Named turns come first, each shown by rows before and after it. Which turns, in which order, take the first row of each pair that follows to the second? Write the first one first, as in the answered first pair.
turn G:
[  8  -3  -3  16  46 -16   4  15  23 -13 -32  18   6 -15   3   6  -7] => [ -2 -25   3   3  30 -18  13  15   5 -32   1  24  12   6 -17  24 -26]
[ -1  14  -9   6   5  11   3  22  14  -2 -23   1  -4   0  10  -3  10] => [-14  -4  -3  -6 -11   5  12  20   3 -20   1   9   3  16  -8   9   0]
[ 17   6   4  20  11  17 -27   2 -38  23  21 -28   3  -7  23  -3  -3] => [-15  16  12  18  18   9  -7  -8  20 -14 -35  -5  12  -5  22 -24  33]
turn F:
[-10   1   2  -1   0   5  -7  -1  13 -11   2   4  -8   3  -1   0   9] => [-1 11 -5  2 -4 15 -7  7  2  6 -6 -5 -8  3  9 -1  6]
[ -6  20 -19  20  -4   2 -11  17   9  -1   5  -9 -33 -11   9  11  15] => [ 16  13 -19  25   7   3   7  27  -3  13  -8 -19 -13  -9   9  11 -15]
[ -9   0   5 -17 -29   2   2 -13  -5 -10  30  -5 -17  11 -18   6  12] => [  7  12  -2 -18 -32  13   7  -1 -18  15  15 -20 -14  11  -7   1   0]
turn E:
[  1   1   2  -9  -6   7  18   2   1   2 -12  -8  15   5  -4  -3 -14] => [  0   1   2 -10  -8   4  14  -6   3   3 -17  -8  17   3   0  -6  -9]
[ 24  -5  -3  17  24 -31 -12 -32   3   4   8  -3  19 -23  -7   3   8] => [ 13   6 -14   8  -3 -18 -25 -34 -16  15  27 -10  -2 -12  -1   3  19]
[ 32   0  -3 -11   0  -7   1 -10 -32  35   3 -30  21  -4   7  -3 -47] => [ 33  -4   1  -7   8 -12   1 -17 -25  32  -7 -27  29  -8   7  -3 -47]
Pairs:
Each pair is two turns apart.
[  5 -12  -5  -5 -19  -8 -10 -32  -7 -11  20  -4   1   6  -9   7   2] => [ 10 -23   1   0  -4 -10   3 -13  -1 -16  16  -3  11   8 -19  14 -14] => E then E
[ -9   8  -2   3  -5  11  -1  22   8  13   3   0 -15  -2   2  -2  15] => [  5   1   4   9  12  -1  10  14  13  14 -24   0   6  -9   5  -6  -1] => F then E
[-29   4   3  -3  -9   7  16  -5  10  -9   0   0  -3   8  -9  15   6] => [ -4  -7   5  12  11   4  16   9   3   8   7  -6   4  -3  -9  22 -22] => G then E
[-14  -4   6   0   6  -1   4  12  12 -26  15  15  -3   0 -14  11  11] => [ 10  12  -7   4   0  18   9  28 -11  14  -7  -9  -2   4   7   1  -5] => F then F
[-21  14 -25 -28 -38   9   2 -13 -12  -6  -5 -14   6  35  20 -19   9] => [  8  -8 -17 -21 -17   0  21  -3 -26   2  -5 -18  34  30   9  -8 -37] => G then F
[ 10  -7  -6  13 -10  17  -6  13   5  23   8  -9  -8   0  -2  20 -21] => [ 12  -3  -3  18   0   0 -13 -20  24  19 -16  -3   5 -16   3   5  -8] => E then E
[ -6  -7   2  13  16  -9  -3 -32  10  -8 -39   2  22  -2   1  -6  -5] => [-25   9 -13  -1 -24  14 -25 -23 -11   1   2  -6 -15  17   6  -2  19] => F then E
[-23   6  15   4  12 -13   2  11   5 -16 -22  -3  18  17 -18  -5   3] => [ -5  -3  16  10  19 -20  -4  -1  -9  -7 -10 -10  25   7 -19  -1 -14] => G then E
[  2  -2  -1  -3  12 -17 -15 -15   9  -2   3   6  -2 -16   2   0   6] => [  5   7 -10  -6  -2   0 -15   2  -9  14  13  -5 -14  -7   9   2   3] => F then E
[ 23   4   0   6  14   7   4  35  -3  26  -8  -6  -5  -4  14   1 -27] => [ 10 -11  15   8  32 -19   0   0  29  -7 -15  14   8 -17   1   2 -13] => E then F
[ 22   1 -11  15  -5  -3 -21  -9 -20  13  27  -6  -8 -12   7   9  -9] => [ -1  22 -17   8 -21  13 -19   0  -1   6   8   0 -24  -3  17  -2  19] => G then E
[ 12   5  -9   0  -8  -9 -19 -28 -15  11   6  -7   3 -12   4   2   2] => [ -4  10 -14  -9 -27   5 -12  -7 -19   3  13  -4 -11   4   2   5  11] => G then E
[ 16  -4  10   6  16 -12   0   6 -17  14 -16   4 -16 -23  11  -7 -15] => [-13   1  13  -4   2 -12   1  -4   5 -11 -24  19 -23 -18   8 -12  13] => G then F
[-14   7  -1 -16 -16   1   2 -23  -3 -11 -19   1  14  11   3 -10   7] => [ -6   2  -3 -18 -21  12  11   0 -20  -7  -6  -4  13  23  -1   0 -12] => E then F
[ 12  26  -8   6 -16  13   1   4 -28  22  -6 -19  -6   2  20  -7  -8] => [ 20  11   2  19  16  -1  17   9  -5  10 -27  -9  15  -7  12  -2 -24] => E then E
[ -4  -4 -10   7   4  -1   4   0  14 -15  -5   6  -2  -8   0   7   3] => [ -3  -5 -13   5  -7   6  -6   2  -1  -8  16  -1 -10  -7   2  13  -2] => G then F
[ 11  11 -12  10  -6  19   6 -18 -15  19  -6 -22  17  -9   2 -22   1] => [ 16   2  -8  12   3  24  21   5 -16  16  -1 -19  22  -5  -5 -11 -18] => E then E
[ -7   8 -24   1  25 -13  13   2  10   3  -6 -10   9  -7   4   8  15] => [-16  -2 -21  -8  14 -19  13 -11   5  -8   4  -6  14   0  -5  11  15] => G then E
[ 11 -21  14  19  23 -22 -17 -37 -13  13  28   8  11 -17   1  11 -10] => [ 12   1   3  17  10  -6 -27 -32 -22  36  23  -5  -6 -16  18   2   4] => F then F
[ -3  -2   6  -6 -17   1  30  13 -16  -3   3  -7   9  12  -3   1  -5] => [ 14   4   1   6  -7   3  12  12 -23  17  12 -14  -2  -5   6   0  -4] => F then G
[ 32   6  -3  -1  24   7   9  19  -7  23 -10  -5   5  -5   9  -9 -31] => [ -4  21  -5 -17  -2   0   3 -18  19   3 -35   6   1   1  13 -30  13] => G then E
[-17  -7  -6 -17 -16  -6 -24 -13 -16 -12  17  -1 -10  12  -7  10  17] => [ 10 -11  -6  -6   4   6   3  28 -26   5   1  -7   7  15  -6  16 -25] => F then E
[ -5  15  -9  18   7  12 -24  20   9  -2  45  -1 -15 -10  -4  27   9] => [ 17   2  -5  21  22   6  -2  31  -3   8  29  -8  10  -7  -9  30 -28] => F then F
[ 14   7   0  -6   4  26  18  31 -24  18  -1  -7  -1  11  -3   4 -10] => [  4  20   3  -2  12  20  19  15   6   9 -39   2   2   2   6 -14  17] => G then E
[  0  13 -13  -2  -4   2  -4  -1   7  33 -33 -13  -5 -16  26 -26  15] => [ 10 -20  -2  -4  10  -3  29  30  -7  17 -15  -6  20  -2   1  -4 -36] => E then F
[ 14 -10 -15   2  -7  24  13   4 -32  18   2  -2   6   7  -4  -9 -21] => [-19 -21  -4  -4 -12  12  -2 -15  -4 -17  27  18  -9   2 -20  -3  13] => F then F
[-16   3  -3  -5  -4   0 -14  -6  13 -12  23   3 -16 -20  -9  25  11] => [  5   8 -11   1   6  15   2  26   1  11   9  -6  -8 -17  -1  26 -18] => F then E
[  5  22  19   5  11   7   9  13  18   9 -25 -12   7 -20  15 -15  -7] => [-30  14  21 -15 -20   7   6   5  18 -22   5   0  -5   1  -2  -7  11] => G then F
[ -5 -12   9  -5  -8  -5  18   8 -19 -16   1 -14  17   5  -3  15 -17] => [-22  -2   9  -5  -9 -13  -1 -19   2 -25  -1  -7   6  -7   0   5  17] => E then F
[  3  -3 -17 -12  -6  13   4  -6  -4   7   5  12  -6  15   4   5  -6] => [ 12   0 -18  -4   5  12   5  -7  -1  15  -7   9  -4   7  11   1  -8] => F then G
[  1  14   8 -21 -17   6   6 -23   0  16 -25   5  -1   8  20 -21   7] => [  5   9   9 -24 -22   6  11 -19 -13  18 -19   5   5  15  16 -18  -6] => F then E
[ -9 -11  -4   2 -22   2   3 -24  -3  -5  12   7  -9   7   3  11   4] => [ 16 -11  -6  14  -5   5   6 -16 -13  15  -2  -2   1  -4  11   9 -16] => G then F
[-22  -3  10 -10   4   0  12   5  37 -28 -19  13  -1   0  -9   0  19] => [-16  18  -3 -12 -14  25   9  33  16  -1 -11   0 -22   9   7   0  17] => F then E
[-18  14   1  -6  21 -33 -14 -33  16 -31   9  18   6   4 -11   3  16] => [ -5  36 -19  -7   1  11 -10  27 -21   9  31  -5 -25  22   4  11   3] => F then E
[-30 -11   8 -14  -9  11  42  29   1 -27   5  16  10  26 -24   7 -11] => [-28  20 -14 -13 -28  33  27  36 -13   6  -1  -2 -15  27   2  -6   7] => F then F
[-18 -14  11   0   4  -4  -5  10  11 -24  33   4 -19 -13 -17  10   1] => [  6  -6   7  16  23  -4 -13  14  12  -3  21  -6 -18 -34  -5   7  -7] => G then E
[ -9   6 -13  12  23  30   8  44   0   4 -19  -2 -26   1  14  10  17] => [-11  13  -9  15  26  18  -3  12  13   4 -39   1 -21 -12  22  -2  35] => E then E
[ -4 -14   1  -7   7  14  13  12 -11  -8  16   0   7  -1  -6   7 -12] => [  5 -17   5   0  17   4   8  -4  -8  -4   7  -2  17 -14  -3   4 -15] => E then G
[ 13  -3 -10  -2  -3  17  -3   9 -37  19  18 -11  10  -5  -7   2 -33] => [ 17  -1   0   5  14  -7  -9 -31  -9  10 -16  -6  27 -26   0 -13 -16] => E then E
[ 13  -4   5   9  29   5   1  26  13 -13  -1   9  -3 -16 -10   7  -4] => [ 13  14  -3  10  17   3 -14  -2  13   5 -18   1  -7 -24   8  -9  18] => E then F
[  2 -10   2  -3  11  -1  12   3  -4  -9   2  13   6  -2  -2  -9 -19] => [ -4 -10   3  -1  15  -4  -1  -1   3 -13  10  17   0 -10  -3  -7  -7] => G then F
[-22  11  -4  -2 -20  13 -15  -5  -8  -7  16 -13 -17  14  -6  -2   5] => [ -8   6  -3  11   3  22  -2  30  -5   0  13 -12 -16  11  -9   8 -14] => G then E
[ 11   9  14   8  -2  12  -2   4   6  18 -15  -3  -1 -19  14  -2   8] => [  3 -14  25   0   1  -1  14   4  11 -10 -10   8  16  -9  -8   9  -8] => F then G
[ -6  23 -16 -11 -36  16 -24   1  -6   2  -5   3  -6   5  11 -17  20] => [  7 -17   6  -7  -4 -10   7   5   3 -24 -11  16  39   8 -16  -2 -24] => F then F
[-17 -14   7 -16  -3  -9  14   1  23 -23 -23   5  24   8 -17  -6   3] => [-14 -12  -2 -21 -30   4 -10   1 -18  -3  30 -13  -3  12 -12   7   2] => F then G
[ -5  11  -1   4   6  -6  -9 -11  12  -2 -23   0  -5 -13   3 -11  21] => [ 10   2  -1   3  -1  -3 -16  -4 -23  13  20 -12  -7  -9  -3   6  -5] => G then G
[  2  18   5 -13 -49  22  31  22   6  10   1  -7 -18  37   7  13  -5] => [ 24  -6  16  -5 -19   4  48  25  11   4  -9  -2  10  29  -5  20 -38] => G then F
[ -1  -2  -4  -5   0  -4  13  -5  14 -11 -26  -7  19   8   5  -3  -3] => [-17   4  -9 -12 -19   5   0 -10   9 -13  -6  -5   1  14   8  -2  17] => F then E
[  7   9  -4  33  17 -17  -2  26  10   8 -24  -1   9 -17  16  -6   1] => [-30  -4   1   5 -20 -24   4   1  10 -29  -8  14  10  12  -2  -2  17] => E then G
[-17   1   1 -23 -37  14  30  15  -3  -5  -4  17   2  29  11   0   0] => [-13  -3  11 -11 -16  -7  32  -6  19 -14 -33  23  20  14  11  -6   2] => E then E
[ 36   9   2  -2  18  -9   0   3 -24  13  -1  -8   4  -1  10   6 -36] => [  7   1  13  -9  13 -32 -19 -40   1 -19  12   8   0  -9   0   3  -3] => F then E
[ 17  -8   3   8  10   8   3  25  -4   3   6   2 -20  -9   4  23 -16] => [ 11  -3   6  12  18   1  -1  21  13  -5  -3   7 -20 -19   5  16  -4] => F then G
[-12  14   1  -9 -14  10 -14 -16  -4  10  -6  -3   6  -1  10 -15   6] => [ -9  10   1 -14 -16  11  -1  -9 -12  12  -9  -3  17   5   6 -14  -9] => G then F
[ 13  -3   7   2   5  -7   1  -6   2  13  10 -17  -3 -11 -11   7 -16] => [  5   1   6   4   8  -7  -6 -12  15   7   1 -12  -8 -21  -9   3  -1] => F then G
